rotation ticks, each row followed by its count of ticks:
The counts run from 0 to 748.
2.309 -0.662 1.179 0.167 -0.791 -0.788 -1.625 -0.129 3.013 0.496 0.492
 -1.064 -0.531 -1.006 1.089 -2.127 2.730 1.441 3.916 1.229 0.450 0.468
 2.181 0.162 -1.110 -0.402 -0.905 -0.258 -0.166 -0.030 0.934 3.668
 -0.696 -0.377 2.928 -> 431
-2.838 -0.058 0.248 0.421 -1.466 -1.588 -2.869 2.013 1.967 1.290 2.513
 3.029 2.133 1.771 0.600 -1.021 -1.912 -0.964 0.639 1.496 -2.394 0.089
 -0.400 3.558 1.166 0.142 -0.024 -0.408 -1.035 -1.218 -1.636 -1.612
 -0.559 -0.179 -1.507 -> 604
0.445 1.379 0.997 0.784 -2.383 2.032 0.742 0.701 -0.533 0.744 -0.745
 -1.917 1.388 1.183 2.111 -3.225 1.050 -1.010 -1.542 0.131 -1.536 -0.250
 -1.859 -0.919 2.804 0.474 -2.556 0.001 -1.751 3.000 -0.377 -0.963
 -3.478 -1.666 0.307 -> 12
-0.937 0.308 0.221 -1.202 -2.161 -0.503 -1.541 2.905 2.700 0.143 -1.077
 1.210 1.597 -2.704 -0.189 -1.516 -0.194 0.782 0.346 -0.605 -2.146 1.570
 2.775 2.313 -0.504 -0.110 -3.102 0.508 -2.794 -0.298 -0.498 -0.766
 -1.521 -1.636 0.404 -> 421
-0.321 0.617 0.279 -1.189 -1.538 1.941 0.461 1.886 2.829 -0.684 -0.198
 -1.292 1.192 -1.639 2.100 0.741 1.470 3.547 -1.823 -2.064 -0.378 -1.875
 1.430 0.088 0.550 1.406 -1.872 -0.569 3.419 1.818 0.776 1.367 -1.679
 -0.600 1.535 -> 5
-1.785 1.061 -0.035 -0.100 -1.946 -0.052 2.064 -0.448 1.263 2.437 0.397
 -1.527 2.188 1.047 3.875 1.219 0.449 0.912 1.930 1.407 -0.887 -0.986
 -0.057 -0.083 2.821 2.104 -0.343 1.193 1.183 0.648 0.103 1.511 -2.971
 -2.166 1.447 -> 569
-0.431 0.753 0.457 -0.227 -0.975 1.693 1.150 0.330 1.509 -0.232 0.433
 -1.066 0.271 -1.683 0.677 2.226 2.654 2.942 -2.190 -1.221 -0.176 -1.516
 0.757 -0.253 0.591 1.263 1.183 1.405 4.646 3.095 2.041 1.509 -1.306
 -0.788 1.030 -> 382
1.081 1.305 1.469 1.546 -0.520 0.901 -0.397 -1.329 1.588 2.049 2.010
 -1.794 2.262 1.169 1.662 -0.651 1.406 -0.291 -0.318 2.002 -1.534 -2.592
 -3.668 -2.131 0.372 0.294 0.253 -0.475 3.088 0.853 1.073 2.147 -2.057
 -0.800 0.328 -> 567
-0.047 0.148 -0.826 1.726 -1.561 -1.120 3.565 -1.640 -0.733 -1.907
 -1.143 1.283 -1.063 -1.843 -2.199 0.243 1.258 0.335 2.384 1.738 2.153
 2.187 2.158 1.277 1.268 1.125 0.722 2.108 -1.792 1.146 0.220 -1.548
 1.837 -2.523 0.447 -> 650
0.998 0.986 1.163 2.695 -1.017 2.801 0.477 -0.805 -1.563 -0.935 1.161
 0.503 -0.531 0.105 -1.249 -1.325 2.429 -0.990 -3.741 0.059 -1.157 1.029
 -1.983 -0.713 1.353 0.278 0.469 0.799 0.052 4.394 0.679 -1.813 -1.299
 -0.636 -0.963 -> 455
0.220 1.952 0.885 3.616 -1.016 -1.027 2.569 -2.851 -0.187 -0.420 0.806
 0.568 1.613 1.367 -1.344 -0.855 -0.258 -2.589 0.897 3.602 0.952 -0.746
 -3.261 -1.226 0.747 0.726 1.158 0.585 -0.269 -0.097 0.444 -1.149 1.372
 -1.757 -1.220 -> 25
-0.284 1.438 1.295 0.787 -1.753 0.457 0.813 1.519 -0.524 0.126 -0.350
 -0.930 -0.323 1.761 1.082 -3.140 -0.585 -1.018 -1.816 0.862 2.138
 -1.379 -2.851 0.890 3.531 0.485 0.449 0.371 1.103 3.958 -0.471 -1.749
 -0.460 -1.426 -1.093 -> 200
-2.521 1.216 0.879 -0.119 -1.935 -0.035 2.017 0.548 -0.104 2.333 -0.098
 -1.494 1.546 1.355 3.054 0.056 -0.037 -0.907 1.700 2.226 -0.187 -0.868
 -0.897 0.392 3.564 1.488 0.797 2.030 1.495 2.664 -0.359 0.052 -2.496
 -3.025 -0.285 -> 573
1.790 0.482 1.068 0.708 -1.833 1.777 1.851 -0.270 -0.564 -1.480 0.829
 -2.434 -0.504 -2.189 2.051 -1.109 3.614 0.332 1.455 0.117 0.292 0.707
 1.987 -0.808 1.688 1.515 -2.213 -1.198 0.377 3.042 -0.931 0.654 -2.833
 -0.650 0.868 -> 14
-0.372 0.214 0.384 -0.095 -1.127 -0.891 0.502 -0.183 2.756 0.786 0.395
 -1.341 0.670 -0.190 1.763 1.256 1.940 2.333 2.059 1.333 1.921 -2.409
 0.541 -0.200 0.264 1.152 2.263 1.099 4.523 0.963 1.549 3.455 0.027
 -1.583 1.572 -> 440
1.544 1.086 1.552 2.238 -0.167 -0.631 2.159 -1.260 -1.338 -2.833 1.519
 -0.284 -1.863 -1.987 -2.271 -1.560 2.288 -2.070 1.399 1.697 1.653 1.086
 0.909 -0.213 0.392 0.794 2.344 0.247 1.239 3.386 0.454 -0.298 1.153
 -1.065 -1.590 -> 647
-1.698 0.472 0.006 -1.355 -1.570 -1.679 -0.425 3.081 3.015 -1.777 0.172
 2.041 0.667 -3.064 -0.641 0.666 -0.937 1.204 0.589 -1.198 0.134 -0.112
 3.669 3.521 -0.598 0.619 -0.705 -0.318 1.104 -0.164 -0.372 -0.486 0.548
 -0.529 -1.044 -> 480
-0.073 -0.186 0.122 1.323 -0.655 -1.709 -0.805 0.132 3.396 2.222 -2.603
 0.456 0.195 1.762 -0.762 -1.570 -0.714 2.004 -0.344 1.858 0.983 -0.817
 -2.590 0.654 -0.425 -1.583 0.387 3.556 -0.551 0.168 2.588 0.898 1.644
 -2.415 1.995 -> 308
-1.096 -0.127 0.361 -0.218 -1.769 0.389 -0.223 1.100 1.149 0.942 1.914
 -0.655 0.128 0.994 3.820 1.002 1.492 2.418 2.010 0.004 1.409 -1.407
 1.143 1.496 3.291 1.830 0.968 -0.448 3.248 2.178 -0.387 1.932 -1.567
 -0.177 1.254 -> 193
2.024 0.863 1.935 1.523 -1.047 1.073 1.442 0.262 -1.469 -2.530 1.898
 -1.200 -1.567 -0.371 0.451 -2.602 2.212 -0.842 -0.235 0.485 2.687
 -0.183 -0.351 0.190 1.949 1.052 1.496 -1.569 2.584 4.056 -0.668 -0.032
 0.190 0.331 -0.887 -> 266
1.281 -0.046 0.785 1.044 -1.587 1.456 1.210 -0.321 -1.606 -1.829 2.252
 -0.864 -1.565 -0.610 1.826 -0.619 3.620 0.356 1.356 -0.254 1.089 0.662
 1.627 0.914 2.856 2.128 0.221 -1.143 1.069 3.990 -1.342 0.536 -1.928
 0.034 0.358 -> 328
-0.016 0.397 0.861 -0.348 -0.886 -0.269 -1.090 1.284 3.384 -0.237 1.689
 -0.211 0.565 0.175 1.664 0.202 0.550 2.935 -1.181 0.037 2.131 -2.954
 -0.583 0.430 0.036 0.388 1.239 -1.107 5.105 1.252 1.147 2.133 1.151
 0.384 0.690 -> 64
-1.398 -0.073 -0.088 -0.375 -1.620 -0.808 -1.393 2.125 1.914 0.220
 -1.851 2.340 -0.167 -2.043 -1.951 -0.389 -0.120 0.105 -0.251 -0.194
 -1.807 2.316 2.851 3.556 -0.057 -0.296 -1.123 2.901 -2.856 0.611 0.717
 -1.431 -0.221 -2.443 0.296 -> 107
0.533 1.958 1.563 0.948 -0.928 2.442 1.249 -0.113 -0.164 -0.995 2.478
 -1.793 1.422 -2.318 0.586 -0.353 2.630 -1.236 -1.436 0.078 -1.871
 -0.745 -0.652 -1.992 0.805 1.545 -0.230 -1.281 2.861 3.195 0.434 0.744
 -3.544 -0.827 -1.584 -> 701
-1.008 0.059 1.521 0.640 -0.043 -1.544 -2.750 1.403 2.194 -1.165 4.629
 2.550 1.339 -0.074 -1.325 -1.213 -1.240 -1.152 0.183 1.232 -0.267
 -1.056 -0.588 2.444 -0.305 -0.637 1.635 -2.346 2.229 -0.539 -0.733
 -1.044 1.180 0.881 -3.459 -> 540
0.300 0.027 0.729 -0.653 -0.573 -1.702 -1.630 2.311 1.808 -2.095 -0.336
 1.122 -1.075 -3.911 -2.557 -1.422 1.734 0.556 0.342 0.251 0.049 1.687
 3.871 2.625 -2.275 -0.521 0.605 1.746 0.419 1.449 1.110 0.465 0.892
 -0.825 -0.278 -> 171
0.220 2.154 1.180 1.066 -0.978 2.505 1.147 -0.564 1.070 0.088 1.479
 -1.384 2.882 -0.659 0.644 0.254 1.510 0.256 -3.566 0.039 -2.274 -2.311
 -2.564 -2.415 0.550 1.141 -0.713 -0.218 2.784 2.027 1.108 -0.233 -2.181
 -1.067 -0.381 -> 697
-2.649 -0.660 -0.758 1.558 -1.479 -0.840 -1.151 -0.113 1.871 1.375 2.706
 3.913 1.998 0.746 -0.067 1.948 -0.772 0.723 1.363 0.929 -2.606 1.147
 0.108 2.961 1.778 1.205 -1.108 0.001 -1.686 -2.185 -1.216 -1.580 -0.319
 -0.805 -0.361 -> 600
2.405 1.291 -0.047 1.583 -1.994 2.706 3.357 -1.211 -0.513 -3.262 -0.053
 -0.770 -0.626 -2.658 0.498 -0.434 3.086 1.147 -0.488 -0.859 1.079 1.098
 1.832 -1.292 1.117 1.883 -2.554 -0.718 -0.520 1.613 -0.363 -0.032
 -0.119 -0.894 1.494 -> 144
-0.233 1.007 0.149 -1.095 -2.301 2.292 1.795 2.079 1.231 -1.254 -1.248
 -0.834 0.417 -2.268 2.189 0.021 1.331 2.687 -1.750 -1.917 1.150 -1.101
 2.096 0.557 1.487 1.715 -2.143 -0.083 1.797 3.091 0.531 0.178 -1.603
 -0.684 1.504 -> 72
-1.635 0.550 -0.279 -0.358 -1.452 -0.502 0.710 0.262 2.575 -0.905 2.209
 1.954 2.991 -3.238 -0.116 2.625 0.417 0.249 1.855 0.244 -2.471 0.734
 3.362 1.248 0.321 2.261 -1.702 -1.253 -0.582 -1.919 -0.675 -0.521
 -1.416 -1.081 -0.644 -> 287
